[[129 132 121 126 129 134 136 129 129]
 [139 135 112 114 136 140 145 129 124]
 [123 116 119 111 127 128 119 118 137]
 [127 132 129 127 138 140 146 130 119]
 [121 122 124 119 124 130 123 118 137]
 [123 140 120 119 131 134 152 117 132]
 [129 126 126 125 131 132 130 130 125]
 [122 120 122 113 131 132 127 119 133]
 [117 132 123 132 133 150 149 132 126]
 [112 123 114 119 130 127 131 124 137]]
:
[[127 132 129 127 138 140 146 130 119]
 [129 126 126 125 131 132 130 130 125]
 [121 122 124 119 124 130 123 118 137]
 [117 132 123 132 133 150 149 132 126]
 [122 120 122 113 131 132 127 119 133]
 [129 132 121 126 129 134 136 129 129]
 [123 140 120 119 131 134 152 117 132]
 [123 116 119 111 127 128 119 118 137]
 [112 123 114 119 130 127 131 124 137]
 [139 135 112 114 136 140 145 129 124]]

[[141 148 143 126 146 105]
 [147 107 144 110 142 148]]
:
[[147 107 144 110 142 148]
 [141 148 143 126 146 105]]

[[137 109 134 131 115 130 107]
 [136 114 121 124 129 127 132]
 [124 113 141 125 123 134 127]]
:
[[124 113 141 125 123 134 127]
 [137 109 134 131 115 130 107]
 [136 114 121 124 129 127 132]]

[[136 121 106 152 125 136]
 [136 131 124 155 129 118]
 [136 114 129 129 135 122]]
:
[[136 114 129 129 135 122]
 [136 131 124 155 129 118]
 [136 121 106 152 125 136]]

[[106 136 117 144 118 143 106 117 148 117 136 119 119 114 136]
 [150 144 139 116 115 118 149 113 106 139 142 116 115 143 143]
 [143 110 116 141 144 139 142 147 117 116 110 143 144 116 111]
 [147 147 123 134 109 134 147 105 107 123 146 110 108 124 146]
 [145 114 141 110 144 112 145 146 116 141 114 143 144 143 114]]
:
[[145 114 141 110 144 112 145 146 116 141 114 143 144 143 114]
 [150 144 139 116 115 118 149 113 106 139 142 116 115 143 143]
 [147 147 123 134 109 134 147 105 107 123 146 110 108 124 146]
 [106 136 117 144 118 143 106 117 148 117 136 119 119 114 136]
 [143 110 116 141 144 139 142 147 117 116 110 143 144 116 111]]

[[125 124 128 139 133 124 118 139 124 122 116 122 127 118 122 125]
 [143 139 116 125 127 146 115 124 142 139 149 125 125 127 136 140]
 [125 125 134 138 138 126 124 152 125 122 133 111 116 144 127 124]]
:
[[125 125 134 138 138 126 124 152 125 122 133 111 116 144 127 124]
 [125 124 128 139 133 124 118 139 124 122 116 122 127 118 122 125]
 [143 139 116 125 127 146 115 124 142 139 149 125 125 127 136 140]]
